(in the rows, 128 means zero)
Each named move below is a turn or a mirror, shown by a few rows before and after it. Which moves, in which order, take the first row of each later pair to the second? The first pair is answered.
move Q871:
[159 127 119  80 157 121 109 139 147 131] |-> [138 136 108  84 150 140  91 146 139 115]
[132 148 133 204 123 154 159  91  94 145] |-> [133 146 133 203 121 154 158  91  91 145]
[134 126 156 125 135 137 138 100 142 157] |-> [105 138 136 124 124 167 112 112 127 134]
[158 144 125 126 120 100 153 117 140 121] |-> [127 156 103 132 107 132 128 126 126  93]
move Q520:
[128 118 113 154 164 114 105 110 104 106] |-> [134 117 113 147 167 108 105 116 107 108]
[ 93 151 124  69 102 152 109 136 156 107] |-> [108 148 132  62 104 136 111 144 156 103]
[155 116 127 103 136 131 130 115 130 156] |-> [135 120 117 114 131 150 128 104 123 155]
[155 148 105  99  92 126 107 152 111 102] |-> [139 150  99 109  87 147 108 140 105 104]
move Q462:
[109 143 150 108 110 104 146 116 154 151] |-> [135 128 120 113 148 127 118  94 143 172]
[ 91 130 154 133 143 155 119 148 139 122] |-> [100 127 144 137 152 164 109 141 135 131]
[153 144 127 122 126  99 104 132 138 138] |-> [151 147 130 121 123  97 103 131 138 139]
[157 130  98 132  67 124 142 139  97  87] |-> [174 119  77 135  90 139 121 122  90 100]
move Q903:
[ 97 134 161 140 125 110 153 120 151 157] |-> [134 136 130  89 103 127 157 101 144 152]
[134 140 134 123 147 116  89 159 111  61] |-> [ 98 150 172 138 145 105 107 155 139  78]
[152 119 129 127  88 118 162  95 114 143] |-> [167 112 105 139 106 123 139 106  90 129]
[110 120 168 145 161 125 116 119 161 156] |-> [128 123 153  97 133 137 133  96 171 161]
move Q623:
[159 118  96 129 151 130 118 124 103 118] |-> [163 123  97 123 141 136 128 115 105 123]
[130 128 136 147 125 167 121  99 118 101] |-> [132 122 141 121 148 155  94 123 137 101]
[173 114  82 162 141 124 120 107  91 119] |-> [184 109  89 127 155 115 105 126 108 117]
Pairs:
Each pair is 2 to 3 moves apart.
[146 141 126 105 151 110 120 111 138 143] |-> [118 152 135 124 130 125 142  94 142 152]
Q462 then Q520 then Q871
[ 93 136 116 179 136 161 136 145  99 138] |-> [129 129 157 137 133 105 185 141 144 167]
Q903 then Q871 then Q520
[ 86 171 109 155 135 129 115 155 110 102] |-> [ 89 175  98 127 110 144 119 143 114  98]
Q871 then Q903 then Q871
[141 120  87 110 131 156 109 148 117 115] |-> [166 104 104 148 151 125 138 139 111 140]
Q623 then Q871 then Q903
[139 159 170 125 143  89 161 144 157 120] |-> [112 166 128 143 138 176 146  87 139 143]
Q520 then Q462 then Q903
[118 144 144 152 120 105 126 147 122 114] |-> [124 143 144 127 117 126 141 104 151 154]
Q462 then Q903 then Q903
[110 152 132  77  95 125 153 133 149  96] |-> [101 152 133  98  94 149 169 100 151 124]
Q520 then Q871 then Q520
[149 151  92 114  78 118 142 127 144  82] |-> [160 143 105 133  85 117 169  91 151 118]
Q871 then Q520 then Q871
[147 123 172  85 119 100 154  93 144 149] |-> [175 109 123 128 164 104  96 128  91 115]
Q903 then Q903
[111 124 134 153 135 170 124 101 133 138] |-> [143 112 155 154 148 125 147 108 143 151]
Q871 then Q520 then Q623
[ 93 145 124  82 113 132 116 150 155 109] |-> [139 133  99  69 126 125 112 145 139 107]
Q871 then Q903 then Q871
[170 122 115 146 185 131 100 119 115 158] |-> [ 79 150 163 144 145 158 120 113 153 164]
Q903 then Q871 then Q903
[152 132 129 124 101 108 159 115 122 128] |-> [140 123 138 169 144 110 134 124 117 144]
Q462 then Q903 then Q903
[165 119 111 152 104 131 164  94  98 144] |-> [153 125 115 153  87 131 172  92 101 138]
Q520 then Q462 then Q520
[108 126 157 113 148  89  86 191 136 102] |-> [139 109 131 104 190 130  66 138 145 156]
Q903 then Q462
[180 139 144  87 112  84 156 139 151 125] |-> [147 139  95 133 123 187 119  78 120 152]
Q462 then Q520
[ 73 117 160 110 149 141 125 119 178 162] |-> [ 84 120 156  90 152 124 108 150 174 137]
Q520 then Q871 then Q520
[ 84 154 123 123 114 144 116  89 124 107] |-> [110 144 133  90 119 100 107 134 132  88]
Q520 then Q871
[ 40 154 161 145  87 163 131 135 156 129] |-> [ 99 133  86 162 122 176  72 159  92  90]
Q903 then Q903 then Q903
[187 106 121 134 116 115 179  94 122 160] |-> [ 94 131  98 183 113 171 118 136  89 109]
Q871 then Q903
[137 115 153 125 107  74 156 146 131 130] |-> [155 101 105 153 133 134 134  93 105 162]
Q462 then Q623 then Q520
[139 138 153 113  93  98 188 111 147 143] |-> [ 95 151 135 135  75 150 170  95 128 133]
Q520 then Q871
[121 122 133 181 155 124 113  99 105 173] |-> [153 115 144 150 163  75 110 136 119 153]
Q871 then Q520
[163 106 103  90 146 126  96 154 116 123] |-> [137 125 129 129  77 105 171 145 102 108]
Q462 then Q623 then Q520
[101 148  99  83 110 178  76 134 135  95] |-> [131 123 180 123 164  82 138 127 185 165]
Q903 then Q903 then Q871
